Rotation paths and how fast each direction turns (degrees per step)
Each turn is a multiple of 5 degrees from 10 to 175, or 0.
Each row of a path follows its step; steps can be skipped.
Rotation 1:
step 0: 0.921, 0.115, 0.477, 4.926, 0.539, 0.153, -2.003, -2.877, 2.164, 2.190, 0.485, -1.218, 0.495, -1.018, 0.649, 1.729, 2.416, 2.913, -3.741, -1.780, 1.972, -2.174, -0.134, 2.106, -0.695, 1.983, 0.362, 0.446, -1.143, 1.251, -0.832, -1.748, -0.331, -2.692, -0.917, -0.953, 1.123, -0.112, -1.216, 0.189, 0.258, -2.763, 0.022
step 1: -3.449, -0.614, 1.729, -0.474, -1.591, 2.172, -1.467, -3.860, -0.109, -1.167, -1.677, 0.123, 0.319, -2.445, 0.754, -0.059, 0.327, -2.232, -1.763, 1.442, -2.654, 1.977, -0.928, 0.452, -2.237, -1.794, -1.562, 1.459, -0.116, -0.083, -0.882, -2.427, -0.193, 0.898, -1.757, 0.709, 0.399, -2.705, 1.442, 1.359, 1.805, -3.841, 0.326
step 2: -0.777, 1.899, -1.507, 2.828, -0.373, -1.287, -3.604, 0.785, 0.677, 0.260, -0.684, -1.293, 2.913, -0.502, -2.543, 2.404, 0.304, 2.131, -0.573, 2.602, 1.842, -0.356, 0.204, -0.227, -0.801, 1.213, -0.250, 2.178, 2.671, -1.695, 2.421, -3.320, 2.270, 0.528, 0.963, -1.031, -2.948, -0.603, -1.319, 1.123, 0.238, -2.364, 1.033
step 4: -0.018, -0.005, -0.847, 0.127, -1.904, 0.191, 0.688, -1.479, 0.404, 0.647, 0.074, 1.837, 4.084, -1.833, 0.855, 0.601, 1.768, -0.563, -0.569, 3.068, -1.755, 2.618, 0.756, 2.425, -0.991, 0.137, -3.396, 3.713, -0.823, 0.141, 3.379, -0.647, 0.291, 0.863, 1.955, 3.030, -1.367, 0.416, 0.717, 0.422, 1.774, -2.562, -0.325
step 8: -0.331, -1.125, 2.055, -0.772, -0.717, 0.454, -3.224, -2.979, 0.376, -2.292, -4.201, -1.656, -1.480, 0.089, -0.187, -3.036, -1.531, 0.217, -0.661, 0.970, 1.071, -1.408, -0.878, 0.664, -0.509, -3.113, -0.799, -0.656, -0.388, 0.416, -0.226, -2.544, -1.444, -0.513, -0.301, 0.782, 0.449, -0.195, -0.345, 3.447, 1.838, -4.185, 0.419
step 9: 0.776, 0.251, 0.942, 2.503, 0.334, 3.473, -4.119, 0.035, 1.277, -0.827, 0.384, 0.132, 4.307, -1.244, -1.092, 2.908, 1.573, 2.398, -0.031, 0.101, 0.843, -0.566, 1.599, 1.161, -0.956, -1.972, -0.288, 1.949, 2.530, -1.336, 1.057, -2.680, -1.716, 1.644, -0.182, -1.270, -1.208, 0.137, -0.635, 0.064, -0.595, -0.987, -3.335
step 10: -0.695, -0.226, -1.295, 3.275, -0.318, 0.946, -0.610, -3.962, 1.121, 1.003, -2.258, 0.291, -1.526, -1.843, -0.374, -1.476, 1.279, 1.896, -2.152, -0.791, -1.120, -3.762, -0.166, 2.059, 0.103, 1.902, 0.918, 2.401, -1.726, 0.880, -0.067, -2.810, -0.164, -2.139, -3.637, 1.030, -1.832, -1.434, 1.119, -0.247, 0.391, -1.678, 1.045
step 11: -3.552, 0.590, 1.922, -0.902, -0.989, 0.899, -3.193, -0.465, 2.902, -1.855, -1.804, -1.313, 0.830, -1.736, -0.407, 1.010, 1.282, -1.390, -1.727, 4.151, -1.111, 2.190, 0.657, 2.465, -1.672, -0.248, -2.957, 2.349, 0.028, 1.208, -0.811, -1.057, -1.826, -0.240, 2.192, 1.400, -0.847, -0.100, -0.543, 1.308, 1.157, -2.431, 0.284
step 12: -0.191, 0.065, -1.270, 3.537, 2.122, -0.796, -2.054, -1.061, 1.219, 1.069, 2.108, -0.849, 2.489, -2.635, -3.272, -0.244, -0.243, -0.142, -0.641, 0.927, -0.293, -2.222, -0.156, -1.312, 0.166, -0.355, 0.369, 3.041, 0.545, -0.476, 0.297, -4.894, 2.416, 2.036, 0.468, -2.509, -2.105, 1.524, 2.233, 0.023, 0.408, -0.966, 0.744
step 14: 1.384, 0.228, -0.781, -0.859, -1.130, 1.578, 0.510, -1.607, 1.193, -1.484, 2.902, -0.108, 3.833, 0.447, -0.174, 1.161, 2.395, -1.048, -1.261, 4.410, -1.506, 0.003, -2.041, -0.179, -0.961, -1.808, -2.143, 1.794, 1.569, 0.227, 1.513, -1.910, 0.040, -1.364, 1.700, 1.356, 0.066, 0.790, 3.603, 0.191, 0.874, -3.174, 0.861
Directions:
-0.008, -0.263, -0.297, -0.579, 0.113, -0.642, 0.047, -0.780, -0.477, -0.816, -1.005, 0.073, -0.870, -0.094, -0.765, -0.092, 0.270, 0.399, -0.392, -0.170, 0.381, 0.449, -0.491, 0.191, 0.158, 0.508, 0.088, 0.583, -0.628, -0.360, 0.592, 0.645, 0.542, 1.014, 0.157, 0.193, -0.156, 0.196, 0.114, 0.103, 0.358, -0.220, -1.145 -> 160
-0.170, 0.101, 0.185, -0.183, 0.118, 0.693, 0.190, -0.142, 0.256, -1.164, 0.044, -0.605, 0.502, 0.039, -0.417, -0.713, -0.168, 0.078, -0.633, 0.328, 0.294, -0.980, 0.303, 0.072, 1.106, -0.438, -0.108, 0.633, 0.092, 1.018, -0.128, 0.446, -0.357, 0.119, 0.325, 0.107, -0.842, 0.046, 0.722, -0.317, -0.175, 0.960, 0.109 -> 10
-0.453, 0.415, -0.669, 0.733, 0.203, 1.303, -0.143, 0.080, 0.891, 0.048, -0.182, -0.305, -0.044, -0.405, 0.560, -0.280, -0.309, -0.601, 0.463, 0.045, 0.444, -0.175, -0.559, 0.369, 0.109, 0.155, 0.383, 0.775, 0.232, 0.417, 0.826, 0.010, 0.301, -0.134, 0.210, -0.120, 0.203, 0.197, 0.180, 0.458, 0.107, -1.491, -0.578 -> 0
-0.430, 0.200, 0.037, -0.107, -0.072, -0.884, -0.945, -0.243, -0.474, -0.170, 0.404, -0.562, -0.703, -0.233, 0.605, -0.062, -0.068, -0.800, -0.296, -0.313, -0.376, -0.945, 1.408, 0.201, 0.523, 0.193, 0.029, -0.240, 0.373, -0.272, 0.301, 0.625, 0.072, -0.596, -0.586, 0.194, 0.467, 0.320, 0.382, 0.706, 0.539, -0.126, -0.344 -> 145
0.352, 0.580, -0.019, -0.047, 0.140, 0.507, 0.525, -0.475, -0.293, 0.277, -0.007, 0.776, 0.177, 0.145, -0.260, 0.535, 0.511, 0.186, 0.037, -1.471, -0.285, -0.093, -0.081, 0.666, 0.305, 1.003, -0.548, 0.479, -0.057, 0.931, -0.006, -0.047, -0.249, -0.763, -0.024, 0.455, 0.870, -0.512, 0.472, -0.216, 0.746, 0.320, 0.007 -> 110
-0.085, -0.536, -0.721, -0.642, 0.211, 0.176, -0.496, 0.203, -0.132, 0.446, 0.516, -0.506, 0.213, -0.471, -0.405, -0.366, -0.338, -0.118, -0.705, -0.929, 0.057, 0.270, -0.140, 0.134, -0.115, 0.455, -0.019, 0.186, -0.611, 0.070, 0.049, -0.143, -0.879, 0.318, 0.738, 0.760, 0.232, 1.095, -0.486, 0.917, -0.623, -0.004, 0.920 -> 90
-0.832, -0.461, -0.674, 0.366, -0.213, -0.457, 0.351, 0.293, -0.380, -0.087, -0.333, -0.094, 0.045, -0.343, 1.191, -0.022, 1.117, 0.397, 0.120, -0.598, 0.901, -0.190, -0.155, 0.696, -0.180, -0.600, 0.336, 0.595, -0.124, -0.874, -0.117, -0.121, -0.495, -0.250, 0.324, -0.470, 0.269, 0.132, 0.839, -0.494, -0.293, 0.543, 0.306 -> 110
